One vector is turned by the same rotation once a step. Each row is the vector after some number of steps, and that number follows the row.
The counts run from 0 to 826.
[-10,  15,  -5, -14,   8,  16,   0,  22,  14, -55,  20,  -3,  -8,  -8,  17,
  46,  -9,   5, -21,   4,  19, -17, -12,   1, -27,  11,  17,   2, -15,   8,
 -14, -33,  -9,  -3,   6,  18,  22,  -1,   2,  17,  -8,   0,  21, -26, -12,
 -20,  10,  26,  10, -10,  35,  50, -18,   4,  68, -17,  13, -11, -46, -10,
  22, -25, -11,  15,   9, -11,  -2,  29,  19,  -5,  28, -38,   9, -52, -15,
   7, -25, -20,   8, -14,  13,  28,   1]
685
[  8,  23,  -5,  -9,  18,  -3,  -8,  -1,  -8, -44,   1, -18,  15, -13, -11,
  57, -11,   5, -23,  -3, -25, -24, -38,  -2, -16, -14,  11,   9,  -6,   7,
 -10, -11, -21, -10,  19,  32,  23,  -2, -10,   5,  -8,   4,  29, -23,  -4,
 -34,  28,  25,  -6, -11,  19,  46,  12, -13,  43, -15,  10, -18, -45,   2,
  16, -16, -23,  11,  21,  14, -13,  -2,   2,  -8,  23, -37,   3, -50,   0,
  36, -29, -16,  -1, -25,   2,  29,   3]
329
[ 12,   7, -14, -24,  17,   2,  -3,   9, -12, -52,   0,  -8,  23, -11,   7,
  49, -14,   1, -35, -16, -17, -17, -26,  -3, -14,   2,  12,   5, -22,   9,
  -9, -18, -21,  -3,  18,  33,  25,  -1,  -7,   7,  -6,   6,  31, -12,   9,
 -33,  25,  20, -13, -16,  32,  48,  12,   3,  46, -18,  -4,  -9, -34,   7,
  10, -14, -16,  -8,  39,  10,  -4,  15, -15, -17,  25, -26,  -1, -41,  -7,
  24, -35, -24,  -4, -10,   4,  39,   1]
761
[ 11,  12,   0, -20,  15,   1,  -3,  -1,  -4, -64,  -5, -21,   4, -13,  -3,
  56, -13,  13,  -9,   4, -14, -19, -40,   4, -25,   0,  16,   5,  -7,   3,
   5,  -5, -10,  -1,  11,  18,   5, -11, -17,   3, -22, -11,  35, -17, -15,
 -28,  13,  23,   3,  -8,  35,  47,  11,  -7,  57,   6,   2, -12, -40,   2,
  28, -27,  -7,  -4,  19,   8, -20,   3,   7, -11,  36, -41,  19, -40,  -8,
  21, -17,  -6,  -1, -10,  16,  26, -13]
10
[ 14,   7, -16, -28,   4,  15,  -6,  -1,  -8, -43,   7,  -7,  18, -14,   2,
  61, -11,   1, -25, -21, -24,  -7, -30,  -3, -24,  -2,   5, -10, -23,  18,
 -11, -21,  -4,  -4,   5,  29,  14,   1, -11,   6, -17,   8,  21, -14,  -8,
 -33,  13,  25,  -3, -14,  38,  53,  10,  10,  47, -25,  -5, -14, -21,   6,
   9, -24, -10,  -6,  31,   2,  -9,   4, -12, -11,  43, -20,   1, -44, -11,
  32, -25, -30, -11, -11,  14,  37,  -3]
530
[  9,  21, -27, -26,  18,  15,   5,   3,  -2, -59,  -3, -22,  26, -21,   0,
  55,  -8,  17, -21, -14, -13,  -6, -24,  -7,  -3,  -4,   9,   5, -22,   9,
 -10, -19, -10,   6,  18,  33,   7,   0,   3,   9, -13,  -9,  37, -13,  11,
 -24,  35,  12, -11, -30,  27,  43,  12,  -8,  43, -18,  10,   8, -36,   1,
   2, -14, -10,   2,  43,   7,  -7,  -7,   2, -18,  21, -28,  -1, -48,  -4,
  19, -27, -27,   1,  -2,  -7,  41,  -8]
426
[  0,  12,  -8, -11,  16,   8,   0,   8,  24, -51,  19,   7,  -6,  -3,  25,
  53, -31,   5, -25,   7,   3, -29, -18,  11, -21,   3,  34,   8,  -9,  -1,
 -12, -28,   0,  -5,   8,  23,  19,  22, -17,   6, -17, -10,  19, -12, -14,
 -42,  15,  25,   0, -15,  37,  41,   1,   5,  64, -27, -19, -18, -29,   4,
  25, -26, -18,   6,  25,  -3,  -8,   2,   5, -11,  29, -22,   2, -34,  -3,
  23, -30, -15,  -4, -12,   5,  27,   4]
439
[-11,  24,   7, -13,   7,  -4,  -3,  23,   0, -64,   9,  -4,  -5,  -2,  10,
  33, -17,  -8, -30,   0,   0, -23, -21,   2, -30,   4,  27,  11,  -4, -16,
   5, -15,  -9,  -9,  15,  24,  24,   8,  -7,  15,  -5,  17,  36,  -9,  -8,
 -20,  12,  14,   4,  -3,  34,  52,   6,   6,  52,   0, -16, -11, -48,   7,
  33, -23,  -3,   2,  14,   5, -21,  25,   1,  -7,  22, -33,   4, -46,  -9,
   2, -33, -18,  -2,  -8,   8,  29, -11]
578
[-11,  30, -13, -21,   6,  24,  -5,  -2,  19, -61,  18, -14,  23, -25,  -7,
  45,  -9,  13, -28, -14,  13, -13, -17,  -3, -16,  -2,  24,   7, -11,   5,
 -13, -37,   5, -14,  23,  35, -12,   8,   5,  -5,   7,  12,  10, -15,   5,
 -21,  23,   0,   5, -30,  19,  38,  35,   2,  50,  -8,   9,   2, -35,  -7,
  16, -10, -16,   2,  43,   0, -22,  11,   8, -17,  18, -14,  -1, -45,  -9,
  -5, -39, -35,  -5,   0,   3,  26, -11]
383
[  2,  11, -35,   1,  22,  21,  10,   3,  24, -60,  16, -17,   8, -15,   5,
  54, -10,   9, -25, -16,  11, -30, -15,  10, -19,   1,  18,  16, -13,  13,
 -14, -23,   6,  -9,  -8,  22,  21,  15,  -7,  15, -13, -19,  21, -19,  12,
 -11,  30,  29,  -4, -15,  31,  14,   6,   9,  61, -39,  -4,  -9, -25, -11,
  23, -23, -15,   9,  21,   3,   3,   4,  10, -14,  13, -35,   9, -32,  -5,
  -1, -43, -16,  -3,  -3,   1,  38,   0]
544
[  6,  16, -25, -19,   0,  12,  -4,   2,  -8, -49,  12, -16,  20, -25,   0,
  51,   0,  -9, -33, -19,  -9, -16, -14, -11, -15,  -3,  -5,   3, -17,  -2,
  -4, -21, -14, -11,  24,  30,  16,  12,  -1,  -3, -10,  11,  30, -19,  17,
   2,  36,  16, -15, -10,  32,  42,  14,   7,  41, -22,  -6,   4, -33, -18,
  25, -17, -17, -10,  23,  10, -21,   9,  -1, -13,  28, -23,  12, -37,  -5,
   3, -41, -36,  -8,  -3,  10,  37,  -7]
401
[ 19,   6, -15, -22,  15,  25,   0,   8,   9, -44,   5, -14,  20, -33,  21,
  56, -18, -16, -13, -27,   0, -16, -20, -10,  -8,   2,  15,  -1, -24,  -9,
  -8, -18,  -1,   8,  16,  28,  -5,  13, -16,  -7, -22,  -1,  31,  -8,   7,
 -29,  24,   6, -17, -11,  36,  52,   4,   5,  29, -20,  -7,  -4, -38,  -5,
  14, -35,  -6, -15,  18,   7, -19,  -6,  -6, -11,  32, -29,  -2, -31, -20,
  15, -37, -34,  -7,  -6,  13,  41, -17]
627
[ -6,  13, -15, -15,  12,  18,   8,  15,   7, -62,   6,  -4,   2, -13,  -3,
  46,  -5,  -2, -12, -22,  -2, -21, -15, -10, -12,   4,  21,   7, -17,   6,
   9, -36,  -9,   9,  -8,  24,  27,   8,  10,  25,   2,   1,  24, -16,   5,
 -25,   8,  30,  -6, -30,  30,  37,   7,  -2,  57, -14,  -7,   1, -41,   4,
   7, -21, -13,   6,  37,  -8,   1,  -5,  16, -16,  11, -22,  -8, -62,   2,
  17, -25, -19,  -1, -22,   2,  40,  10]
321
[  0,  25, -13,   3,  18,  14,  -1,   5,  34, -53,  17, -10,  -4, -17,   2,
  57, -12,   5, -11,  -1,  11, -20, -14,   6, -22,  -1,  20,   3,  -5,   9,
 -11, -30,   2,   8,   2,   6,  11,  16,  -9,  15, -13, -14,  15, -24, -17,
 -22,  22,  33,  14, -15,  28,  39,  -8,  -8,  56, -18,   9, -16, -36,  -6,
  29, -31, -24,  25,  11,  -9,   0,   2,  28,   3,  31, -45,   4, -43,  -1,
  17, -20, -10,  -1, -19,   6,  26,  12]
0
[ 12,  10, -19, -13,   6,   1,  -4,   5,  -2, -37,  12, -15,  23, -20,  -7,
  47, -10, -10, -29, -24, -10, -11, -30,   2, -18,  -6,  17, -15, -28,  13,
  -1, -33,  -1,  -6,   3,  34,  12,   8, -10,   2,  -8,  17,  25, -10,  -6,
 -25,  14,  17,  -1,  -9,  32,  59,  14,  10,  40, -22, -10, -14, -36,   8,
  12, -33, -19,  -6,  34,  12, -12,   3, -23,  -5,  35, -28,  -8, -43,  -7,
  28, -32, -33,  -8, -19,  13,  36,  12]
302
[ -8,   2, -13, -12,   0,   7,  -2,   7,  -7, -41,  26,  -8,  13, -19,  -6,
  40, -10,  -4, -16, -14,  11, -25, -22,  -8, -12, -19,  19,  -5, -25,   3,
   7, -50, -12,  -9,   6,  31,  10,  14,   8,   7,  12,  19,  22, -19,   9,
 -20,  16,  18,  -1,  -8,  31,  55,  20,  14,  54,  -8,  -6,  -1, -52,  -7,
  29, -28, -25,  -3,  37,   5, -15,   0,   3,  -8,  18, -20,   3, -47,   1,
   4, -24, -32,  -1, -18,  13,  22,   7]
507
[ -6,  23, -24, -12,   2,  29,   1,  11,  18, -55,  30, -23,   4, -21,   3,
  45,  -6,   9, -13, -15,  38, -14,  -8,  -2, -12,  -5,  21, -10, -23,  10,
  -6, -50,   5,  -2,   3,  25,  -1,   8,   1,   7, -10,   7,  25, -24,   2,
  -9,  19,  15,  14,  -9,  23,  48,   0,  12,  55, -21,  17,  -7, -47, -17,
  24, -32, -10,   2,  15,  11, -11,   7,  16,  -3,  26, -31,   9, -39, -15,
 -10, -21, -25,   1, -12,   3,  25,   3]
44
[ -3,  23, -16,   2,   9,  13,   4,   5,  23, -52,  18, -23,  -6,  -7, -15,
  52, -13,   8,  -7,  -4,  13, -24, -20,   9, -21, -11,  36,   6,  -1,  17,
  -6, -27,   4,  -9,  -4,  22,  16,   5,  -6,  18,  -9,  -3,  25, -25, -17,
 -17,  10,  30,  16,  -8,  14,  38,   3,  12,  64, -29,  10, -20, -46,  -2,
  21, -30, -22,  15,   8,   8,  -1,   0,  16,  -1,  21, -38,   4, -40,  -5,
   9, -27, -15,  -4, -17,   3,  32,  11]
229
[  9,  20, -23, -14,  23,  -5,   6,  15,   6, -69,  -2, -28,   7, -10,   6,
  45,  -7,   3, -31, -10,  -5, -29, -22,   6, -25,   6,  14,   8, -11,  -3,
   1, -16,  -2,  -4,  13,  12,  21,   9,  -9,  14, -22, -11,  45, -13,   5,
  -3,  23,  17,  -4, -12,  35,  37,   0,  -3,  57,  -9,  -4,  -4, -46, -10,
  28, -29, -13, -10,  17,  10, -12,  21,  -1, -13,  17, -48,  15, -41,   0,
   5, -32,  -3,  -3,   3,  10,  33,  -8]
447
[ -1,  20,   9,  -5,  12,  12,   2,  11,  30, -51,  19,  -6,  -2, -17, -12,
  51, -14,  -4,  -5,   0,  -3, -16, -27, -10, -13,   1,  29,   9,   0,   4,
   2, -24,  -2,   1,  11,  20,  16,  12,  -7,  11,  -1,   4,  12, -21, -15,
 -36,   9,  25,   3, -15,  31,  37,  14, -11,  65,   1,  13, -16, -44,  -1,
  14, -25, -30,  19,  10,  -5,  -6,  -4,  21,  -4,  30, -33,  -9, -53,  -2,
  34, -31, -19,  -2, -26,  13,  24,   8]
232
[ -4,  28, -14, -17,  15,   9,   8,   4,   3, -48,   0, -24,   8,  -9, -10,
  57,  -8,  15, -22, -15,  -3,  -9, -28,   7, -19,  -8,  31,  -2, -12,  28,
  -8, -16,   6, -10,  -9,  34,  12,  -8,  -4,  13,  -3,   8,  21, -13, -11,
 -28,  16,  22,  14, -16,  22,  41,  13,   8,  50, -31,   5, -23, -33,  11,
   6, -24, -10,  16,  30,   7,   5,  -6,   1,  -9,  32, -27,  -8, -44, -15,
  25, -26, -18,  -8, -17,  -4,  43,   3]
662
[ -8,   6,  -6, -18,   1,  23,  -7,   6,  -3, -49,  28,   3,  -1, -14,  20,
  36, -19,  -5, -25, -12,  10, -27, -13,   4, -27,   0,  13,   4, -14,  -8,
 -13, -27,  -6, -11,   5,  23,  13,   8,  -5,   4, -10,  11,  21, -10,  -4,
 -35,  15,  15,   4,   0,  38,  57,  -4,  29,  50, -22, -24, -16, -31, -10,
  41, -26,   4,  -8,  19,  -3, -24,  14,  11,  -9,  30, -20,   8, -39, -18,
  -5, -32, -37,  -7,  -3,   7,  34, -15]
166
[  6,  17, -11, -11,  14,   2, -13,  -5,  -4, -43,  13, -11,   9,  -8,  -6,
  57, -12,   5, -12,  -4, -18, -22, -29,   3, -24, -18,  11,  -6, -12,  13,
  -2, -25, -12,  -4,   2,  20,  13,  -5, -11,   9, -14,   0,  24, -26, -24,
 -42,  18,  32,   2, -11,  28,  52,  -2,  -8,  50, -22, -10, -21, -37,   6,
  28, -26, -23,  13,  24,   4, -16,   0,   7,   0,  36, -36,   4, -45,  -2,
  34, -13, -16,  -2, -25,  -1,  27,  13]
98
[  1,  23, -26, -20,   6,  36,   8,   4,   7, -52,   4, -24,  18, -25,  -4,
  56, -10,   5, -25, -29,   7,   0, -18, -11,  -8,   0,  11,   3, -19,  13,
 -15, -14,   4,   1,   8,  39,  -9,   2,   0,   4,  -4,  10,  23,  -6,   8,
 -13,  30,   9,  -3, -17,  38,  47,  25,  15,  41, -23,  10,  -9, -28,  -2,
  12, -20,  -3,   2,  34,   4, -16,  -1,   4, -21,  29, -25,  -2, -39, -20,
   3, -35, -44,  -7,  -4,  -1,  47, -14]
65
[-12,  18,  -5, -18,   7,  22,  -9,   7,  -9, -59,  20,  -5,   7, -16,   0,
  36, -16,   3, -16,  -8,   5, -21, -20,  -8, -22, -14,  15,  19,  -9, -12,
  -2, -21, -15, -10,  19,  31,   7,   3,  -2,  -5,  -1,  19,  33, -19,   6,
 -24,  32,  12,  -7,  -4,  30,  45,  17,  13,  48,  -8,  -8,   1, -49, -12,
  42, -13,  -5,  -2,  19,   4, -36,  -1,  20, -16,  19, -20,  14, -40,  -7,
  -7, -31, -34,  -2,  -8,  -1,  30, -21]
604
[  7,  25,  -1,  -6,  31,  -3,   2,  14,  17, -45,   7,  -9,  20, -16,   8,
  47, -23,   2, -31,   1,  -7, -31, -20,   3,  -9,  -4,  16,  13, -10,  -2,
 -10, -15, -23,   3,  28,  30,  18,  21, -19,   6,  -5,  -2,  28, -18,  -1,
 -36,  41,  20,  -9, -14,  22,  47,   9, -11,  45, -14,   1,  -7, -53,  -1,
  26, -15, -27,  10,  33,  10,  -8,   0,   1,   1,  20, -43,   1, -39,   5,
  27, -30, -14,  -4, -15,   1,  29,   8]
102
[ -2,  32, -12,  -4,  16,  -3,  -1,  13,  32, -60,  12, -16,  -1, -15,   0,
  44, -15, -12, -25,  -2,   0, -27, -18,  -1, -23,   6,  23,  19,   3,  -9,
  -2, -26,   0,  -7,  30,  18,  22,  25,  -6,   2,  -8,   0,  28, -23,   0,
  -7,  30,  15,  -3, -12,  31,  22,  13, -10,  55,  -5,   7,   2, -47, -19,
  26, -21, -27,  14,   8,   4, -21,  13,  20, -11,  20, -31,  10, -44,  -3,
   2, -44, -11,  -5,   0,  12,  23,  -4]
129
[ -7,   8, -15,  -2,   9,  29,  -2, -12,  11, -41,  28,   2,  13, -20,   2,
  54, -16,   1, -16,  -8,   3, -31, -22,  12, -26, -11,   9,   3, -16,  10,
 -17, -39,  -2, -12, -15,  16,  11,   5,   1,   7,  -3,  -9,   8, -17,  -6,
 -41,  15,  38,   5, -16,  34,  40,  -3,  13,  54, -35, -19, -17, -24,  -5,
  33, -17, -14,  11,  28,  -9,  -9,  -2,  16,   2,  28, -24,   3, -40,   6,
   8, -27, -31,   2, -20,   1,  33,   6]
413
[ 10,  32, -25, -20,  18,  16,  -7,  -1,   3, -63,  -2, -21,   2, -13,  -2,
  56,   3,  -2, -19, -15, -12, -18, -22,   0, -35,  19,  24,   0, -12,   0,
 -14, -30,  -5,   6,  14,  13,  15,  -9,  -4,  11, -21, -14,  26, -21, -13,
 -23,  17,  20,  -1, -33,  23,  34, -14, -12,  43, -27,  10,  -5, -37, -10,
   1, -17, -13,   6,  15,  -2, -13,  11,  19, -11,  23, -20,  -8, -59, -15,
  19, -30, -21,  -1, -13,  -6,  31,  -9]
222
[ -4,  34, -11,  -5,  13,   7,   3,   8,  22, -45,   6, -11,   8,  -8,  -9,
  52, -14,  -5, -21, -11,  -8,  -9, -18,   2, -19,  -3,  31,  -5,  -6,  12,
  -8, -23,  10,   3,   2,  25,   7,  16,  -4,  11,   3,  12,  19,  -6, -23,
 -27,  11,  24,  10, -21,  25,  46,  11,   2,  43, -28,  -4, -21, -34,  12,
   5, -23, -20,  24,  36,   2,  -8,  -2,   0,  -1,  31, -32, -16, -49,  -8,
  30, -35, -23,  -7, -27,  -1,  37,  14]
434
[ -7,  11,  -6, -18,  -8,  16,  -9,  15,  10, -49,  25,  -2,   2,  -6,  15,
  40, -18,   3, -22,   1,  21, -10, -11,   1, -22,  -6,  26,  -6, -18,  -2,
   3, -44,   0,  -2,  12,  24,   2,  17,  -9,   3, -11,  11,  22, -13, -14,
 -24,   8,   6,  11,   0,  38,  67,  12,  16,  56,  -9,  -8, -11, -34,   0,
  34, -36, -14,  -4,  18,   4, -24,  14,   8,  -4,  38, -15,  10, -38, -19,
   5, -17, -27,  -8, -14,  12,  16,  -5]
712
[  9,  34,  -9,  -8,  20,  11,   3,  12,  40, -58,   2, -25,  10, -21, -15,
  61, -14,   1, -20,  -3,   0,  -7, -20,  -5,  -2,   5,  23,   7,   1,  10,
  -6, -16,   5,   5,  21,  21,   2,  23, -10,  13,  -8,  -4,  18, -15, -13,
 -15,  21,  15,   5, -23,  26,  33,  24, -21,  53,  -6,  24,  -9, -39,  -3,
  10, -28, -23,  17,  19,   7, -11,   2,  18,  -9,  32, -40,  -2, -48,  -7,
  23, -28, -14,  -6, -11,  10,  26,   3]
566
[  0,  30, -12, -25,   9,  18,  -6,  -9,  10, -59,  10, -32,  23, -26, -17,
  51, -17,  16, -17, -11,   9,  -7, -32,   1, -18,  -4,  27,   6,  -4,   6,
 -10, -27,   8, -18,  27,  35, -17,  -2, -10,  -7, -10,   9,  20, -23,  -6,
 -25,  26,  -1,   7, -16,  15,  47,  24,   0,  46,  -6,  22,  -9, -35,  -7,
  15, -27, -18,  -3,  17,  16, -22,   1,   3, -16,  22, -11,   2, -30, -16,
   8, -35, -31,  -4,   1,   1,  24, -20]
152
[  8,  29, -18,  -6,  29,   0,   1,  13,  30, -54,   7, -25,  12, -15,  10,
  57, -21,  10, -22,  13,   3, -17, -18,  14, -10,  -2,  21,   4,  -4,  -2,
 -14, -16,  -5,   4,  26,  17,   0,  20, -22,   8, -26, -17,  31, -20, -17,
 -17,  38,  13,   5, -18,  22,  39,   5, -16,  51, -19,   5,  -8, -36,  -6,
  25, -25, -18,  12,  19,  11, -10,  -1,  15,  -1,  29, -48,  13, -32,   1,
  14, -19, -10,  -7,  -2,   2,  23,   2]
334
[  4,   1, -12, -21,  -3,  27,  -2,   1,  -8, -47,  20,  -6,  14, -23,  -9,
  45,  -6,  -8, -12, -33,  -1, -18, -25, -14, -12, -11,  13,   5, -20,   8,
   4, -35,  -7,  -6,  -5,  35,  17,  -4,   5,  -3,   2,  19,  27, -18,  15,
 -27,  15,  25, -10,  -5,  30,  43,  21,  23,  49, -20,  -5, -10, -35,  -4,
  18, -20, -16, -11,  24,  -1,  -9,  -5,   3, -16,  20, -16,   4, -46,  -8,
  11, -36, -40,  -1, -22,  10,  40,  -2]
734
[ -6,  20,  -5, -22,  -4,  29,  -7,  -1,  18, -51,  28,  -4,  11, -23, -10,
  47,  -5,  -4,  -6, -11,  11, -13, -23, -17, -15,  -1,  15,  -1,  -9,  11,
  -7, -45,   2,  -3,  11,  28,   0,   6,   5,   2,   2,  13,   5, -22,  -7,
 -34,   7,  15,  10, -23,  28,  47,  15,   3,  56,  -4,  16,  -8, -30, -11,
  12, -28, -26,   8,  21, -13, -21,   0,  21,  -7,  32,  -9,  -3, -53,  -9,
  10, -32, -37,   7, -19,  10,  21,   2]
47
[-11,  24,  -6, -13,  18,  10,  13,  26,  16, -63,   6, -12,  -4,  -9,   1,
  36,  -8,  -2, -23, -17,  24, -24,  -7,  -6, -15,   6,  28,   5, -21,   9,
  -9, -25,  -2,   6,   7,  22,  24,   2,  10,  21,   3,  10,  34, -14,   6,
 -10,  15,  15,   9, -13,  24,  42,  -8,   7,  55, -13,  19,  -7, -58,  -9,
  13, -19, -15,  10,  17,   0,   7,  18,  11,  -5,  14, -46,   0, -54,  -8,
   1, -36, -19,   7, -16,   5,  37,   1]
683
